Rows are one point carried round by a steady rotation, each followed by how many steps it has turned.
The counts run from 0 to 302.
[130 151 144 106 128 122 131 121 190 151 110  92  74 189 144 113 111 125
  61 142 140 114 129 102 154  92 116 133 160 125 128  80 128 101 132 139
 111  97  58 110 171 113 147 122 171 152]
201
[135  70  56 154 111 107 125 119 128 117 121 114 143 102 143 102 149 134
 146 147 132 132  72 138 136 154 137 114 123 118 132 177 147 183  84 110
 118 170 167 109 107 117 120 143 106 195]
113
[163 125 102 136  96 128 107  71 142 146 137 157  72 161 161 140 135  89
 125 157 100 156 121 117 122 117 160 122 150 113 167 167 167 131 106 101
 106 142 162 113  95 156 164 119 182 165]
91
[154  63  89 180 110 127 137 131 163 156  89 117 106 123 132 126  79 127
  89 118 186 109  93 103 171 150  78 153 105 111 128 151 154 155 101 136
  83 162 110 134 180 103  92 103 145 187]
7
[139 173 105 121 149 198 118 139 131 154 168 106  92 167 114 128 156 124
 108 139 109 155 104 154 176 154 184 139 135 179 122 151  99 109 120  97
 118 108 128 150 104 133 177 122 135 102]
99
[134 106 162 112 199  94 176 129  67 156 134 137 109 121 154 108 158 169
  89 193 138 121 163 101 134 154 156 130 186 107  87 107 126 126 170 134
  87 118 118 170 134 139  90 114 137  98]
157
[118 129 151 137 167 164 133 123 172 142 156 119  81 137  97 149 134 121
 151 140 123 140 110  85 173 137 139 186 141 152 105 174 147 159 151  78
 146  96 130 101  91 101 171 138  81 132]
102
[137  97  70 176 141 176 112 171 146 197 104  75 155 165 135 120  96 126
 131 137 131  78  97 114 153 120 156 103  62 164 129 117 129 128 106 132
 104 149  46 134 132 145 130 121 121 153]
35
[128 121  81 151  82  96 148 117 155  99  69 130 132 151 124 141  68 135
  61 138 168 141  58 132 139 134 112 135  99  91 156 121 159 146 121 156
 113 145 133  91 161 146  76 125 148 191]
12
[ 77 132 113 133 139 114 170 146 165 116 119 114  80 172 126 162 106 119
 115 125 185 114 104 103 162 172 123 163 139 104 130 121 148 174 171 150
 109 109 116 139 143 111  95 126 116 151]
180
[119 131  58 165 123 137 147 171 178 131 132  97 120 186 134 137  87  81
 102 109 144 117  66 107 135 111 113 142  82 161 134 146 163 173  99 125
 128 157  89 106 135 134 113 109 136 180]
39
[ 73 142 129 145 132 119 152 182 176  98 109 107  93 179 147 139 133 119
  77 128 171 105  62 131 151 135 102 130 121 128 134 117 113 177 158 137
  94  97  91 103 158 119 120 143 130 178]
175
[185 105 112 139 183 161 122 129 103 161 140  86  90 133 107 136  98 173
 109 123  68 170 143 104 144 150 104 121 151 145 126 162 111  98  89  99
  76 147 130 110 134 103 182 126 165 106]
268
[138  99 105 159 122 105 138 136 171 133 110 114 134 171 134 147  61 113
 165 115 183 114 129  73 182 102 118 143 119  89  77 139 171 172  99 143
 137 161 103 127 150 102  97  97 147 150]
212
[138 155 101 129 114 121 130 125 113 124 155 122 111 136 145  87 185 145
  56 162 108 141 106 192 130 203 166 133 141 121 139 124 117  96 142 107
  89 144 212 142 105 128 126 135 107 166]
120
[154  81  96 133 121 123 122 117 126 141 118  80 118 149 163 130 156 119
  68 172  78  71 119 140 102 153 151  75 129 128 106  89 124 105 127 134
  94 189 101 162 135 148  78 118 161 122]
193
[104 156 112 118 128 134 162 127 162 118 153 113 120 139  85  95 118 129
 113 159  68 126 143 155 129 159 183 170 160 115 135 142 145  98 130 115
 155 126 203 193  82  86 109  71 119 146]
256
[123 155  88 120 162 112 172 142 108 100 176 185  90 140 121  98  92 154
 115 141 148 173 129 142 158 149 170 174 165 111 123 160 164 130 112 131
  94  92 206 137 168 106 134 122 111 124]
284
[167 117 122  80  82 126  92  99 146 166 109 108  98 181 160 132 147 122
  76 154 120  70  89  97 114 141 126 107 123 170 141 112 107 117 150 144
  98 113  61 130 116 143 114 128 137 167]
197
[ 74 134  39 126 103 141 150 139 165 113 141 103 123 183 125 123 114 115
 122 153 126  91  89 147 122 105 173 155 100 149 156 140 165 154 117 167
 125 143 121 165  95 123 106  98 119 173]
45
[132 108 107 130 191 130 133 137 123 167 141  87 102 137 102 174  88 114
  98 169 107 125 151 113 135 129 123  99 126  68 116 109 132  80 122 125
 110 163 124 138 130 120 122 108 215  95]
58
[ 99  86  76 148 140 180 106 152 156 138 129  80 131 149 110 135 111 112
 151 128 128 137 116  89 183 154 121 133 109 136 106 162 119 154  95  98
 145 152 107 114  97 125 131  93 158 153]
239
[125 112 124 110 169 124 161 115  93 175 101 177  88 138 141 134 132 177
  89 164 136 151 153  88 154 157 135 121 191  70  88 138 139 151 159 128
  77 100 121 149 155 122 113 130 157 108]
158
[147 202  92 133 141 141 155 113 143 120 139 145  90 138 143 133 126 132
  88  79 143 178  95 150 152 140 167 171 124 123 157 133 161 145 107 123
  89 119 171  86 158 105 169 123 133 179]
279
[150 164 134 120 157 157 121  83 157 119 147 137  51 175 137 113 153 118
 115 161  91 164  95 113 161 141 167 131 125 162 146 135 133 134 138  98
 103 105 145 119 119 134 175 149 179 143]
96
[126 160 121 125 105 104 140  92 118 132 126 130  55 141 140 127 177 129
  93 168 113 167 111 138 149 164 131 132 183  85 137 136 122 118 134  85
 106 112 193 135 126 110 135 139 141 155]
122
[148 134  57 150 115  93 102 168 103 144 127 111 144 159 141 152  99  78
  86 120 135 156 131 143 130 136 168 104 105 100 144 158 138 122  94 157
 130 159 148 147 148 141  93 107 150 130]
220
[102 175  83 171 112 137 120 170 178 104 125 138 121 188 131 137 109  88
  81 104 175 130  66 152 135 111 155 158 108 102 127 132 154 115 123 149
  97 145 152 132 143 100 144 132 149 171]
43
[154 140  75 146 109 141 116 108 171 135 134 134 104 151 157 132  99 149
 105 127 106 135  72 127 144 119 132 183 107 178 184 158 184 148  90  85
  67 150 146  84 125  97 150 134 117 182]
275
[187  97 103 154 145 133 114 121  97 152 114 107 114 124 152 111 131 144
 113  98 120  92  83 134 141 144 120 111  75 152 123 146 112 155 128  92
  65 155 119 109 143 120 113 105  40 183]
140
[109 108 117 153 138 132 151 147 159 155 104 100 111 171 115 172  44 104
 114 119 209 136 145 115 203 112 124 140 130  98  67 133 138 141 100 150
 133 155 121 114 148 115 100  98 136 112]
211
[138 114 118  93 114 129 128 138 193 138 141  91  77 206 124 131 140 103
 122 155 111 119 105  76 147  95 122 135 112 161 148 101 125 134 157 141
 119 101  68 121 123  96 129 118 143 144]
202
[174  79  72 153 118  98 118  64 106 118 103 130  94 118 146 143 131 158
 156 170 127 146 129 119 128 124 160 119 147  76 145 193 177 152  79 123
 138 160 173 133  91 127  96 108 174 150]
86
[183  89  94 152 171 166 106 126  83 168 125 135  96  99 178  96 184 166
  80 161  66 104 118 132  90 144 155  95 126 158 138 146 106 121 158 100
  64 148 116 129 111 143 145 115 122 156]
298
[110 174 126 124 142 136 146 165 137 138 109 146  83 186 130 141 110 114
  52 104 208 125  81 155 149 149 127 151 116 114 121 102 121 149 168 118
  95 120  85 102 156 147 142 163 112 135]
174
[114 115  95 132 153 123 113 143  81 150 101  83 136 113 154 124 102 165
 111 182 111 109 122 142 120 167 120 103 137 109 104 107 122 137 154 130
 131 167 128 170 108 151  57  78 154 134]
188
[118  39 110 105 161 136 152 105 134 144 107 148  73 140 148 145 140 179
 115 166 168 120 129  51 137 144 147 115 185 111 116 144 130 167 192 116
 111 112 110 142 142 134 104 126 151 117]
159
[118 176  69 115 136 151 163 142 140 123 175 109 102 159  85 106 125 142
  92 185 111 161 154 165 172 169 184 164 160 108 139 146 130  65 125 136
 120 127 186 154 138  94 118  94 119  93]
257
[137  95 103 154 113  95  99  79 124  97 130 115 105 106 159 111 157 161
 123 162 115 133  80 160 111 162 132 146 146 125 172 142 160 149 120  74
 118 130 190 110  88 115 124 141 161 168]
118
[126 135 138 102 150 143 152  97 135 156 191 125  98 121 128  66 176 157
 108 158  71 140 128 147 140 185 176 143 156 153 145 115 114 108 151  88
 109 100 158 151 111 118 108 130 118 143]
125
